128 stands for zero in the data rows.
Some points:
[104 203 102 111 122 130 120 120 148  98 155 185 124 112 120 109 118 148
 154 104 136 134 130 119 166 182 114 119 137 165 108 106 131 122 106 141
 154 154 118 194 134 194 133 128  65 151 132 116]
[141 116 115 150 149 108 106 166 105 109 115 118 137 169 194 126 138 104
 115 159  99 140 110 110 110 110 179 135 104 124 139  98 106 163 136  99
  91 106  88 117 106 105 109  99 100 125 119  99]
[121 177 128 145 108 169 205 129 136 112 120 100 116 122 132 116 179 126
 149 143 141 122 131 105 112 111 126 160 115 135 159 139 154 152 214 224
 124 114 195 128 201 126 167 121 120 115 119 113]
[117 115 169 126 121 177 172 128 113 145 111 250 122 121 123 105 103 112
 169 103 159 120 183 160 116 142 113 132 136 128 113 198 117 131  82 133
 114 139 147 153 113 105 131 217  93 239 111 114]
[113 104 100 113 121 149 109 150 111 123 187 107 187 119 115 138  98 157
 158 114 133 110 121 109 108 108 151 140 112 116 157 156 149 121  89 164
 129  92 122 143 107 108 108 108 154  92 184 113]
[140 137 111 107 109 173 151 143 195 154 129 125 132 125 124 122 134 111
 154 112 160 161 127 110 145  96 113 124 150 159 126 116  80 135 114  99
 149 121 105 113 120 153 105  95 178 133 134 117]
[145 163 181 118 106 137 113 108 141 151 105 110 116 134 106 112 110 137
 118 131 132 155 176 123 115 106 104 109 136 134 111 112 109 158 172 116
 110 117 103 134  93 119 236 199 121 101 218 127]
[165 104 150 146 138  93 101 104 140 166 146 112 122 106 149 113 140 113
 144 100 140 127 126 109 125 128 125 154 130 143  91 108 133 104 147 168
 139 106 142  90 135 106 113 153 111 120 152 114]
[143 103 146 101  83 122 131 118 204 139 124 120 109 154 133 111 149 117
 116 112 122  86 101 210 109  92 179  71 113 132 146 108 103  99 138 122
 120 116 134 108 168 112 106 133 109 111 127 107]
[ 87 113 125  81 180 120 113 158 123 131 127 112 117 155 109 110 110 110
 121 115 108 108 131 177 116 108 106 121 109 138 216 103 112 123 134 109
 116 112 116 113 121 111 111 107 112 116 119 230]
[140 109 118 255 147 148 141 119 130 168 119 120 111 110 140 118 125 119
 117 124 129 173 112 197 112 115 138  91 117 118 175 105 129 115 113  82
 109 114 162 114 168 115 119  98 119 112 126 107]
[108 108 110 104 137 112 107 134 108 146 154 100 123 114 121 163 133 136
 185 100 115 145 115 112 102 106 138 119 149 125 122 223 170  95 116  93
 114 180 103 147 114 160  94 112 121 135 128 102]
[127 107 179 153 144 151 107 132 108 170 125 109 143 158 154 113 141 117
 113 121 110 129 106 173 122 105 121 166 110 127 111 104 108 115 164  95
 157 125  76 134 152  98 118 123 108 122 131 137]
[186 120 104 215 122 106 116 195 115 101 114 118 105 122 211 108 120 113
 119 120 114  94 119 101 103 113 143 112 112 124 107 112 108 111 109 117
 141 113  92 113  99 108 113 114 122 109 101 226]
[ 92 104 102 125 126 134  99 135 122 187 131 120 111 130 133 111 129 108
 155 114 145 118 106 103 190 107 166 112 116 147  95  92 172 113  99 147
 122 132 194 115 105 172 113 104 146 158 126 108]
[166 106 175 130 122  78 132 136 119 132 116 118 119 141 122 115 157 122
 125 122 112 184 112 142 116 114 184 136 120 103 131 118 130 121 110 116
 143 118 161 104 207 120 111 129 113 115 173 184]
[ 76 118 115 153 140  90 116 110  98  96 116 113 122 192 138 107 125 117
 108 111 109 132 104 139 124 104 112 179 108 152 125 181 106 109 105  96
 143 111 144  99 119 103 104 108 111 109 164 102]
[115 171 110 119 119 103 112 125 103 103 116 168 121 122 118 119 117 189
  94 248 138 111 220 118 118  48 121 116 255 118 122 118 160 128 107 112
 120 123 115 106 114 112 226 185 104 162 120 113]
[140 110 112 217 206 122 104 150 118 137 123 112 105 170  85 114 109 121
 135 112 114  78 109 122 128 105 142 125 117 124 118 184 119 149 127 143
 114 122 142 130 122 129 111 108 110 109 150 144]
[120 135 123 118 125 110 186 118 123 137 119 186 106 128 124 219 117 213
 205 242 141 111  85 117 118 184 122 119 141 132 121  87 140 164 107 135
 108 209 123 113 101 132 154 181 149 100 128 127]
[116 218 135 107 114 143  94 126 127 136 130 152 123 125 114 204 115 146
  92  85 198 119 170 110 115 190 110 127  91 164 110 107 117 113 104 100
 122 154 164  90 254  98 124 137 115 130  88 127]
[140 128  84 138 120 139 132 110 157 142 109 126 117 166 118 122 144 103
 115 128 129 145 117 166 116 161 110 198 161 106 110 100 157 107 112 127
 118 106  80 112 211 111 150 124 116 109  99 187]
[114 155 152 108 111 125 199 113 100 165 104 191 115 108 121 123 113  77
 136 149 115 110 219 110 116 193 116 105 201 132 113 245 116 117 136 114
 117  97 105  92 102 109 222  63 110 125 110 116]
[175 124 102 152 142 109 106 135 139 106 105 120 113  71 158 159 143 105
 113 106 109 110 110 105 117 107 135 116 110 107 185 108 115 110 104 112
 100 105  89 107  97  96 110 110 110 112 141 158]
[128 115 135 111 105 110 113 104 114 115 176 120 248 112 127 102 117  92
 224 114 113 116 107 115 219 105 114 117 114 128 107 117 178 111 118 105
  99 132 109 134 122 184 121 117 227  91  99 112]
[111 116 119 114 115 112 123 138 126 129  90 107 255 117 128 186 129  97
 155 119 104 116 118 120 110 114 110 120 111 114 119 123 158 118 121 124
 227 159 107 121 121 255 121 124 207 179 116 112]
[122 131 116 121 117 109 186 102 108 103 207 202 158 120 111 149 111  85
 113 111 105 117 127 117  94 117 114 117 129 114 118 109 128 121 122 116
  92 215 113 100 114 202  95  95 255 255 130 124]
[116 101 121 121 117 110 112 114 115 117 122 151 166 124 129 175 117 255
 185 103 106 118 232 119 150 118 112 123 131 107 114  91 106 140 119 114
 109 140 116 178 119 154  92  93 215 171 116 120]
[101 111 113 108  96 110 122  99 108 102 103  99 138 104  98 176  98 115
 132 115 107 114 127 117 201 102 105 111 104 111  93 113  91 104 115 121
  70  68 110 113 109 229 110 108 159 160 110 111]
[ 83  98 214 146 151 201 103 128 100 136 114 117 108 102 123 117 126 119
 126 113 138 147 101 171 131 133 173 153 129 134 134 112 133  99 188 151
 122 115  76 101 122 116 109 132 117 112 109 178]
[106 110 111 112 107 116 117 120 110 131 172  96 205 114 119 196 105 121
 137 121 126 118 129 124 219 124 123 119 127 137 110 170 138 129 123 107
 186 134 112 187 119 192 112 119 161 136 132 120]
[206 159 191 152 122 125 155 119 177 153 100 109 128 137 108 120  93 119
 121 124 148 141 119 119 117 148 142 147 125 139 197 144 138  98 110 158
 100 113 158 165 109 111  95 143 122 132 112 135]
[113  86 149 107 121 148 114 105 128 118 115 101 119 101 115 105 119 151
 105 145 160  96 204 121 120 163 171 101 170 159 109 133 101 255 130 121
 120 142 101 123 193 118 118 142 111 106 195 135]
[136 110 116 130 150 141 106 141 106 121 151 117 181 204 100 105 131 116
 137 114 111 168 111 120 160 113 178  89 109 130  93 182 116 107 100 197
 166 111 108 107 106  86 115 116 122 104 116 123]
[105  99 113 109 109 108 114 114 105 114 127  85 110 111 110 105 112  67
 106 255 139 108 189 105 112 150 104 114 104 105 111 121 110 158 105 113
 114 146 137 121 103 111 130 240 114 100 102 107]
[105 182 114 135 109 152 199 130 124 128 133  99 105 129 120 135 117 117
 141 107 104 160 135 124 125 111 146 113 101 205 110 105 255 165 107 171
 125 125  87 164 136 100  97 126 108 139 119 119]
[179 107 125  75  84 118 113 172 109 113 112 114 102 138 163 116 108 111
 121 115  99 143 104 152 108 102 115 171 115 156 130 112 104 118 103 101
 107 115 174 109 143 110 113 102 112 113 128 172]
[154 101 123 141 124 154  98 142 102 142 132 108  80 142 123 114 195 131
 114 121 139 112 110 102  78 116 122 144 111 152 122 161 170 122 109 120
 154  94 123 153 108 248 110 109 155 131 107 130]
[173 106 138  82 181 106 112 119 109 123 127 121 119 117 124 109 112 114
 104 114 102 140 107 119 139 113 179 139 112 175 143 102 137 114 116 141
 163 109 157 110 116 112 140 106 128 114 150 109]
[104  92 146 116 165 165  96 123 117 127 107 112 105 157 175 118  78 111
 120 114 126 122 103  74 120 118 110 117 128 111 173 136 140 105 202 179
 102 121 166 120 165 112 112 101 116 117 135 147]
[ 58 118 107 176 167 100 117 114 118 108 116 120 170 120 154 109 190 115
 113 109 116 107 114 117 155 116 141 123 112 126 200 106 112 116 103  97
 135 110 148 105  92  94 117 116 104 114 104 193]
[115 173 118 118 117 118  98 128 207 118 145  95 108 111 116 129 109 131
 144 138 130 132 103 157 123 124 100 118 138 154 119 218 177 212 141 150
 109 109 116 154 122 104 159 146 116 147 115 127]
[218 114 115 167 168 116 122 181 113 110 148 122 113 146 158 100 164 121
 108 119 112 134 123 101 255 124 115 134 117 111 229 112 112 122 112 127
 168 120  93  99 117 212 119 124  93 108 115 115]
[ 96 102 108 104  82 105 113 109 100 116 102 107  96  94  89  79 102 180
 101 112  89 101 138 102  97 133  91 107  96  97 104  96 113 100 110 121
 115 170  98 100 106 134 114  93  86  94  98  89]
[108 129 120 117 110 116 103 116 114 105 175 142  85 114 109 255 116 106
 153 108 134 113 137 117 155  87 104 114 108 108 115 126 112 109 121 119
 255 194 112 151 110 124 120 105 172 145 113 112]
[115 116 105 111 115 128 172 147 115 144 155 138  97 115 119 132 123 162
 146 114 111 109 116 113 132 199 119 112 130 113 121 164 104 141 116 112
 118 115 111 105 112 111 201 204 187 255 110 113]
[184 116 124 106 221 115 178 110 106 104 118 102 158 161 141 116 136 150
 109 106 111 117 109 158 101 109  90 111 113 114 103 103 111 110 115 105
 129 102 126 102  99 106 106 114 100 104 114 118]
[121 129 111 119 111 112 115 122 112 114 175 101 127 123 115 168 120 221
 149 138  83 113 121 114 118 224 116 116 185 114 119 117 105 113 129 115
 100 255 118 136 106 118 145 133 165 132 128 116]
[122 212 129 115 126 119  89 122 116 135 119 185 115 115 110  98 116 126
 179 254 167 130 112 141 114 211 104 118 172 112 112 123 104 113 158 148
 138 101 122 103 160 110 101 153 116 143 138 106]
[110 178 147 111 115 128  93 116 136 111 108  82 119 116 119 129 117 112
 108 134 209 113 124 133 113 211 108 123 180  89 114 131 110 255  89 108
 114 145 116 101 107 115 197 154 120  95 103 105]
[168 113 133 110 175 145 108 161 124 111 108 115 118  96 127 121 181 112
 120 117 112 110 119 143 136 113 148 151 111 102  97 109 142 112 193  94
 110 122 206 107 121 104 109 103 113 119 144 151]
There is one direction along which these points spread out most. Take the direction at right angles to it along which they spread out most. Then take the direction at right angles to both along which they spread out most. Go by this last direction. For each point below, how far along it does it lie, from 0 to 99? 50 is the average, and the first point above lies past it. One standard deviation of the points above along it is 16.
[104 143  98 151 126 186 116 112 105 143 113 101 115 114 130 117 150 108
 112  96 113 178 115  87 113 131 116 160 144 125 111 107 112  94 156 113
 116 112 155 118 192 117 126 225 119 103 177 167] 60
[ 78 107 107 116 188 116 115 156 146 115 101 112 107 154 121 107  91 105
 112 113 112 151 112 130 105 122 156 142 116 131 131 103 102 104 141 105
 113 108 161 125 179 107 121 108 169 108 150 114] 51
[122 102 103 120 109  88 231 139 130 122 103 193 116 123 113 115 126 129
 126  97 252 171 120 128 116  93 102 131 120 122 136 144 122 205 246 164
 113 107 118 175 125 106  96 158 106 150 116 120] 76
[212 125  96 108 170 114 113  79 109 111 105 115 104 153 166 107 120 111
 117 108 111 142 119 119 140 115 225 140 111  97 150 111 112 114 129 104
 161 114 110 118 111 103 115 122 128 116  99 112] 38
[168 112 132 114 112 122 117 130  99 123 147 110 195 116 117  94 103 118
 107 117 149 135 104 125 127 120 124 142 116 132  95  97 154 111 143  95
 228 104 217 176  94 108 137 105 100 115 143 158] 55
[110 200 147 108 124 122 160 143 152 189 213 154 115 130 130 131 113 105
  94 108 194 102 121 126 115 110 137 143  92 120 104  88 162 115 130 127
 106 131  92 196 149 165 181 114 111  95 167 124] 72
[112 125 135 108 116 158 167 113 143 121 121 255 107 115 118 125 146 167
  94 150  96 108 105 105 126 130 111 125 118 122 112 170 146 173 107  93
 114 101 109 205 113 123 160 177 171 103 106 111] 54
[141 156 154 162 118 102 170 120 118 142 107 110 107 116 161 115 254 105
 105 117 105 167 108 169 130 113 110 113 134 119 154 125  95 103  78 235
 110 120 154 203 101 100 110 102 123 151 117 132] 64
[154  90 103 141 105 136  89 145 122 138 142 134 166 137 135 128 182 108
 124 115 117 168 135 139 101 118 110 106 119 137 161 135 128 119 140 159
 115 110 188 139 123 122 117 104  98 108 122 116] 57
[110 170 142 141 108 157 125 137 178 132 144 153 117 137 150 119 134 127
 104 102 105 124 158 244 115 125 134 183 137 146 166 131 111 151 213 222
 115 120 192 130 128 128 119 144 128  92 105  99] 79
[121  77 194 138  97 147 118 121 214  97 119 106 111 149 127 122 124 105
 112 128 155 108 121 163 115 200 123 127 123 135 119  99 146  82 129 102
 133 101  95 109 154 110 138 141 115 116 199 104] 57
[113 114 101 114 116 114 106 115 153 111 100  95 119 109 118 114 118 214
  92 227 176 160 165 115 120 162 112 119  77 151 112 117 113 107 113 118
 110 255 107 117 101 107 180 135 104 106 116 119] 20
[105 201 174 125 111 195 200 121 219 144 120 165 121 122 115 108 120 157
 112 151 100 139 130  81 121 122 110 152 148  86 112 201 122 149 144 159
 122 119 149 141 107 107 126  83 100 169 118 128] 79
